Small tables with named rows and columns. After each table, cells are looked up by row and column.

Table teto
|  | vago | palames | pul | pok | vid | metuzum |
|---|---|---|---|---|---|---|
| vig | 3226 | 3358 | 3844 | 3145 | 9267 | 2323 |
| numu | 3617 | 3266 | 4099 | 3981 | 7300 | 4182 |
| zupagu | 4303 | 2992 | 3318 | 3066 | 8241 | 2721 |

zupagu, vid => 8241
vig, vago => 3226
zupagu, vago => 4303
zupagu, pok => 3066
zupagu, palames => 2992
numu, vid => 7300
vig, metuzum => 2323
vig, palames => 3358
numu, vago => 3617
numu, palames => 3266
zupagu, pul => 3318
numu, metuzum => 4182
vig, pok => 3145
vig, vid => 9267
zupagu, metuzum => 2721
numu, pul => 4099
vig, pul => 3844
numu, pok => 3981
Row with the largest vago: zupagu

vusoli =
fields: kadavuk, ranor, gen, zibaf, buk, barumu, kuduro, potag, pap
kod: [8702, 44170, 40723, 21563, 69531, 26112, 85531, 58459, 11704]
gobila: [41301, 48068, 10024, 34626, 25604, 3938, 46685, 28120, 18321]
tov: [73934, 76358, 12160, 65481, 55110, 29567, 36254, 70665, 22439]

buk of kod = 69531
pap of tov = 22439
gen of gobila = 10024
ranor of tov = 76358
kuduro of tov = 36254
kadavuk of kod = 8702
pap of kod = 11704
pap of gobila = 18321
barumu of kod = 26112
ranor of kod = 44170

marut:
columns: muralib, zin
varib: [0.593, -0.073]
ked: [0.467, -0.530]
mas: [0.190, -0.380]

muralib of ked: 0.467
muralib of mas: 0.190
zin of varib: -0.073
zin of mas: -0.380
muralib of varib: 0.593
zin of ked: -0.530

sele =
           ruf  bitabe    zum  nobug    mip   repi    sok   gibo
ril      71720   38433  46218  37589  45567  45771  42496  45737
beman    28681   20194  45464  17829  47004  47673  46113  46960
godili   43685   70138  45548  71806  45228  44728  45519  45014
tov      72422   49620  44306  46136  42479  44193  40125  43404
tepumi   13983   42151  44862  41100  46336  46728  47477  46159
zan      31753   64570  45635  66329  46071  45435  46902  45674
menofe   73838   42998  46080  42222  45156  45402  42163  45385
gogelup  16374   49707  44810  49141  45967  46245  47288  45794
tuk      76319   50190  46999  51692  46208  45439  43236  46027
lam      22526   23787  44643  20407  46024  47263  45818  46211
vome     46615   70310  45876  72509  45560  44796  45616  45249
rifigub  43377   19715  45770  17370  46741  47386  44803  46798
netepu   75360   45271  46707  45823  45944  45565  42861  45910

lam, ruf -> 22526
vome, gibo -> 45249
gogelup, ruf -> 16374
menofe, nobug -> 42222
lam, nobug -> 20407
gogelup, mip -> 45967
beman, ruf -> 28681
godili, gibo -> 45014
tepumi, mip -> 46336
Which row has the largest gibo? beman

tem:
fields: nof, logip, bunovet, tinuga
ner: [4245, 3978, 4114, 4616]
malisur: [7700, 4071, 8409, 1023]
nimor: [3680, 3534, 3521, 4763]
gofup: [6242, 6345, 5933, 4078]
zeletul: [3193, 4507, 3074, 5424]

gofup, nof -> 6242
gofup, logip -> 6345
malisur, bunovet -> 8409
gofup, bunovet -> 5933
zeletul, bunovet -> 3074
gofup, tinuga -> 4078
nimor, tinuga -> 4763
nimor, nof -> 3680
ner, bunovet -> 4114
nimor, bunovet -> 3521
zeletul, tinuga -> 5424
zeletul, nof -> 3193
ner, tinuga -> 4616
malisur, nof -> 7700
malisur, logip -> 4071
ner, nof -> 4245
zeletul, logip -> 4507
nimor, logip -> 3534
Which row has the largest bunovet? malisur

kalar =
|  | lidef | luvodo | mazor | pekoz | dosinit |
|---|---|---|---|---|---|
| tagemok | -1642 | 5568 | 784 | -1502 | -3516 |
| vuz | 8326 | -636 | 1243 | -471 | 1864 |
| mifugar | -3254 | 8085 | -6474 | -1491 | -6441 |

tagemok, luvodo => 5568
mifugar, lidef => -3254
tagemok, dosinit => -3516
vuz, luvodo => -636
vuz, lidef => 8326
vuz, mazor => 1243
tagemok, lidef => -1642
tagemok, mazor => 784
mifugar, luvodo => 8085
vuz, dosinit => 1864
mifugar, mazor => -6474
mifugar, dosinit => -6441
tagemok, pekoz => -1502
vuz, pekoz => -471
mifugar, pekoz => -1491

Table sil
	rafofe	tadol	dul	kolanif	dos	budarek	sefo
rumarup	133	155	19	135	89	39	220
lisuki	223	133	138	220	160	130	28
pib	110	31	85	173	184	187	58
madeg	96	124	121	75	66	181	57
dokel	115	172	42	125	105	112	56
sovub	180	135	219	161	16	104	76
senedas	200	63	139	70	83	98	211
gaviseg	210	200	56	201	223	168	211

pib, dul: 85
lisuki, kolanif: 220
senedas, rafofe: 200
pib, budarek: 187
dokel, kolanif: 125
madeg, kolanif: 75
lisuki, dos: 160
sovub, rafofe: 180
rumarup, dul: 19
rumarup, sefo: 220
pib, kolanif: 173
gaviseg, budarek: 168
gaviseg, kolanif: 201
madeg, sefo: 57
pib, tadol: 31

gagepe =
	bibu	mivabe	fusa	dule	pige	barimi	figu	rodobim
vikipe	-3689	-5379	3939	3771	-5054	-5207	3958	-3458
pel	-3739	-4778	4502	4184	-4415	-4964	4509	-3696
residi	-7051	-5184	5232	5442	-4114	-5944	5277	1728
poki	-2265	-3544	-4599	-4489	-3407	-3427	-4603	-239
givur	-7197	-7523	-348	-50	-6808	-7727	-321	2537
meketo	-2036	-4339	-3957	-3875	-4514	-3823	-3963	59
dadoda	-1142	-3429	-7173	-7211	-3733	-2945	-7165	915
nufivem	-3013	-6074	-2996	-2998	-6456	-5349	-3030	-1140
zizubul	-4532	-5335	-5549	-5871	-5405	-5496	-5619	1122

poki, rodobim: -239
vikipe, figu: 3958
meketo, fusa: -3957
nufivem, mivabe: -6074
meketo, figu: -3963
pel, fusa: 4502
meketo, pige: -4514
meketo, dule: -3875
pel, barimi: -4964
residi, mivabe: -5184
zizubul, rodobim: 1122
dadoda, figu: -7165
dadoda, rodobim: 915
givur, dule: -50
dadoda, dule: -7211
zizubul, pige: -5405
Row with the largest dule: residi

basod =
|  | veb | nasif | duve | zok | feno | nifekud | mapupu | sinuz | zal | komu |
|---|---|---|---|---|---|---|---|---|---|---|
| pediti | 1.70 | -0.66 | 2.97 | -2.38 | 1.98 | -2.18 | -3.99 | 4.62 | -2.53 | 2.27 |
| vivevek | 3.30 | 2.47 | 0.10 | 4.30 | 0.68 | 2.65 | -3.04 | 0.35 | -1.31 | 0.81 |
| fak | 1.13 | 1.83 | -0.04 | 3.90 | 0.39 | 0.20 | 2.05 | 4.35 | -1.67 | -1.27 |
| vekefer | -2.45 | 2.06 | 0.07 | -1.38 | 0.19 | 5.17 | 3.28 | -2.08 | 4.34 | 1.90 |
| digo | -1.44 | 0.55 | 3.61 | 2.34 | 1.33 | -0.35 | 2.67 | 1.88 | 2.57 | 3.19 |
| zin | 3.17 | 3.57 | -0.33 | -0.68 | 0.87 | -0.08 | 1.54 | -0.49 | 2.38 | -1.74 |
| rep | 0.64 | 3.33 | -1.31 | 2.30 | 0.78 | 0.18 | -3.85 | 2.79 | 3.14 | 0.47 |
| ren | 0.11 | -1.55 | -0.89 | 1.25 | 0.38 | -1.16 | -2.10 | 7.09 | 1.95 | 1.29 |
| lazam | 1.52 | -0.80 | -1.01 | -0.35 | 1.36 | -2.45 | 3.21 | -2.01 | 1.30 | 0.10 |
| bab | -4.13 | -0.04 | -1.62 | -0.38 | 1.98 | -1.31 | 1.85 | 1.59 | 0.44 | 2.04 |
| puz | -1.70 | -1.85 | -1.34 | -0.90 | 2.88 | 2.03 | -9.67 | 0.37 | 4.86 | 2.86 |
| nud | 3.77 | -1.29 | 4.71 | 1.53 | -1.78 | 1.60 | 1.75 | -2.14 | -0.65 | -1.82 |
| mivol | 0.71 | -5.21 | -3.43 | -5.48 | 2.18 | 0.55 | 1.19 | 1.46 | -1.00 | 2.88 |
| gamu | 5.69 | -3.64 | 0.77 | 3.32 | 0.56 | 0.03 | 1.31 | 1.48 | -0.50 | 3.62 |

What is the feno of zin in basod?
0.87
What is the duve of puz in basod?
-1.34
What is the duve of zin in basod?
-0.33
What is the zal of ren in basod?
1.95
What is the nifekud of digo in basod?
-0.35
What is the zal of gamu in basod?
-0.50
What is the nifekud of rep in basod?
0.18
What is the veb of puz in basod?
-1.70
What is the sinuz of digo in basod?
1.88
What is the nasif of pediti in basod?
-0.66
What is the duve of gamu in basod?
0.77
What is the feno of digo in basod?
1.33
What is the komu of ren in basod?
1.29
What is the komu of zin in basod?
-1.74
What is the komu of pediti in basod?
2.27
Row with the largest zok: vivevek

